Where one turn sends some rows of the set: a few examples, then the rows asked:
zam: [ -2   7   4  -6  17  -1  10  17 -11 -10  15 -24   5 -18  -5  -7 -19 -15
  15  -9]
vupun: [-13   9  -2  -8  24 -10   2  10   4   3  -6 -22  -1   6  -8   7  -8  15
  -6 -11]
Lanog: [ -8  -6   1 -24  -3  23 -14 -12   8   1  -4  26  17 -18  13   8   5 -19
  -2  -3]
pofi: [-18   6  -9   0  20  -4  13 -19 -13  -5 -18  -2   4   3   0 -30  23  -9
 -10  23]
Gez: [ 13   4   1 -19  12  -2   4  12 -11  -3   5 -20  13  11  -6   0 -23  -2
  13 -13]
doki: [ -6   8   9 -13  20   0   5  12   1  -2  16 -27  -2 -12   3  -6 -25  -3
  -1  -8]
ner: [ 15   5 -12 -24  -6  15   7   5  -1  -2 -16   8  -7  -6  22 -33   1  -1
  10  19]
gifet: [ -5 -13  -1 -26  -4   6   7 -11  -9 -17  -6  22   5 -12  -3 -28  10 -23
 -19   1]
lesud: [ 14  14  -1 -18   7  -3  11   7 -12 -10  -1 -14   9   7  -5  12 -16   9
  -2 -16]
Gudos: [ -6   1 -13 -18  -5   9  25   0   5 -13 -11  18  25 -11  14 -32   6 -18
  -3  15]
degep: [  4  -7  -3 -23 -17  23 -18 -16   6   5  -6   8   2 -15  29   1  -9 -15
   9   3]
lipu: [-18   1  -9  -1  24 -13   3  19   6   2  -8 -25   2   2  -6   1  -6   5
  14  -8]
fevi: [  2 -27   1 -20  -6  21 -17 -24   2  -4   8   8  -8 -12  13  -9  -1 -28
  -4   2]
lufi: [ -4 -13  -4  -2  21  25 -21 -26   5  11   0   6  -1   6  12   9  15 -12
   4  17]
Vivil: [  4  -9 -13   2  14  12 -11 -27  -7   7 -15 -11  -9  18  20  -2  16  -6
   8  25]
gol: [  7   8  -8   4  -2   0  22  -1  -6 -16  11 -29   9 -10  14   8 -24 -10
  10  -8]
noki: [-29  -6   0   1   7   5 -13 -40  -7   1 -10  -4  13  -4   8   4  12 -24
 -11   6]
rik: [-27 -24  -7  -8   1   2 -13 -26   9  -4 -12  12  -1 -10   0  -7  18 -18
 -16  -2]
Mubob: [ -2  -7 -17   4  21  12  18 -15   4  -2  -6  -2   8  11  15 -31  16 -11
   3  34]
Gim: [ 10   5  -1   2  -3   4  14  -6 -12 -10  12 -20  19  -7  -6   6 -25  -7
  16 -15]
ramu: [-20   1 -11  21   9  -7  14  -1   6  -6   0 -27   8 -15  -4   7  -7   0
  18 -12]
paza: [ -5   0 -14   6   4  -8   7  -3   5   1 -11 -22  16  13  -8  14 -11  13
  15 -15]
Dute: [ 14 -10  -9 -13   6  31  -2  -5  18   9   1   8  -4  -4  25 -22  -1  -4
  14  24]
Fid: [-21   3  -8  13  15  -7  14   0  10  -5   6 -38   0 -12  11   4 -15  -3
   6  -4]
zito: [  1  10 -18   8   2  -8  19  -5  -2 -12 -10 -23  12   8   4  22  -8   9
   5 -11]
zupar: [-24  -2  -6  -7  12   4   6 -23  -5 -10 -12  17  30  -1   2  -1  21 -27
 -13   8]
tato: [-17   7   1 -24 -13   8   7  -8   0  -7 -10  14  16 -30  10 -27  -3 -18
  -9   2]
nepos: [ -8 -17 -22  -5   3  -3  14 -14   2 -13 -24  10  -3   6   2 -28  25  -7
  -9  13]
vin: [ 22 -20 -15 -16  -5  15   9 -12  -5 -13  -3   6 -11   5  17 -31   6 -18
   3  18]
dofa: [ -2 -31 -20   2   0  13  -9 -26  14   0 -10  -2 -16   6  19  -9  13 -11
   5  15]

rik turns into fevi
Gudos turns into zupar
Where do these go?
paza turns into Gez
noki turns into degep
doki turns into Fid

Where one turn sends some rows of the set: a few examples, then the rows asked:
tosi: [ 18   1  -8   7  -2 -12 -31  -8   7 -10  11  17  -6  -3 -15   9 -12 -11
   9  37  -4  10   8  14]
ratun: [ 18  -4  19  54   4 -21 -11  -3  12 -15  -4  11  -4  -1 -29  17   8 -12
  -3  12 -27  13  -6  -1]
teg: [ 20  -1  21  52   8 -26 -10   0   9 -14  -2  14  -5  -1 -28  18  10 -11
  -5  16 -28  12  -6   1]
sovo: [ 35 -17  28   7   8  -6   2  -4  10  14 -15 -14  -9  17 -28   8   4  12
  -2   2  10 -18 -26   0]
zetu: [-26  10  12 -10  20 -34  -4  -1   6  27 -15 -15  -3   4 -22  14  12   9
  -7  24   0  -3   6   3]
dod: [ 29  -1  22   4   6 -22  -3  27  -8 -12 -19   3 -11   7 -22   0  -6   3
 -10  24  22   4  18   5]
nem: [ 28   7 -18  16  15 -26 -18  -6   4   1   4  18  -9 -14 -20   7   5  -2
  -2  39  -4   5   7  15]
kofa: [ 31 -17  35  -1   1  -3  -4  -3  10   9  -8 -12  -8  23 -25   9  -4   8
   3   5   9 -15 -26   2]
Nusa: [-28   3   5   2  17 -22  -3  -6  14  28 -26 -23  -2   0 -26  14  12  12
  -6  13   4  -2   5  -5]
lelel: [-37  -4  24   0  16 -30 -12 -21   8   7  -8   3   1   6 -16  12  -1   4
  -8  21  -6  15  14  -3]
Gabi: [ 22  -8  24   5  -6  -7 -10  23  -2 -18 -21  -1  -8  11 -22   1 -15  -1
  -3  17  23   7  18   1]
posi: [ 20  -6   9  31   5 -14 -16 -12  31   1 -16 -34  -8  -4 -18  -6  -2   8
  -6  27  -6   6 -39  -5]
sani: [-31  -1  19   5  25 -38  -5 -20   7  13 -12   3  -1   1 -18  12   9   9
 -15  22  -6  12  13  -3]
Duna: [-35  -1  12  -5   5 -11 -12  -8  16  20 -21 -24   0   7 -23  14   0   6
   2  11   3   2   5  -5]
diru: [ 32  -4  12  16   9 -18   3  23  -3  -8 -31  -3 -10   0 -27  -1   1   9
 -14  16  24   2  17  -2]
tifu: [ 16  -5  23  50   1 -19 -15  -2  11 -17   0  12  -4   2 -27  17   4 -14
  -1  13 -27  14  -6   0]
sopaf: [ 22   6  24   9   9 -32 -20  -1  18  -3   4 -20 -10   6 -12  -5  -7   1
  -5  47 -12   7 -37   9]
gad: [ 17  -2  24  48   4 -25 -13   0   8 -16   2  15  -4   2 -26  18   5 -14
  -2  17 -29  14  -5   2]
Zuset: [ 28   5  12  24  18 -33 -10  -5  21   6  -9 -25 -11  -5 -17  -6   7   9
 -13  39  -9   3 -37   3]
bigu: [-33   6  19 -16   8 -24 -13  -2   8  20 -10 -16  -1  11 -19  15  -1   3
   2  22   0   2   6   3]
Bugo: [ 16  -9 -19  23  -7   4 -29 -16  19  -9  -5   6  -4 -10 -21   7 -10  -6
  10  21   1  10   5   3]
dov: [ 15  -4  22  16  -5 -12 -27  -9  27  -8  -3 -29  -8   7 -13  -4 -15  -1
   1  34  -8  10 -37   1]
pufi: [-32  -7  13  14  22 -28  -4 -25  13  13 -21  -3   0  -2 -21  11   9  11
 -13  13  -3  12  13  -9]
bov: [-38 -10  18   8  12 -20 -11 -25  14   8 -17  -3   2   4 -19  11   0   7
  -8  12  -3  15  13  -9]
gupan: [ 35 -12  38  -6   7 -13  -2   0   4  10  -3  -7 -10  23 -23  10  -1   8
   0  12   7 -16 -25   8]
nuris: [ 39 -11  31   1  13 -16   4   0   5  16  -9  -8 -10  18 -26   8   7  12
  -5  10   8 -19 -26   5]
zasa: [ 26  -2 -29  31   9 -10 -16 -14  15   1 -11   8  -6 -20 -25   6   6   2
  -2  23   1   4   5   3]
bonik: [ 25 -11  14  17  -3  -3  -4  19   4 -13 -32  -8  -8   4 -26   0  -8   5
  -6   9  26   5  16  -6]

Duna turns into Nusa
sopaf turns into dov
tifu turns into ratun
Where do these go?
bonik turns into diru
nuris turns into gupan
lelel turns into bov
zasa turns into nem

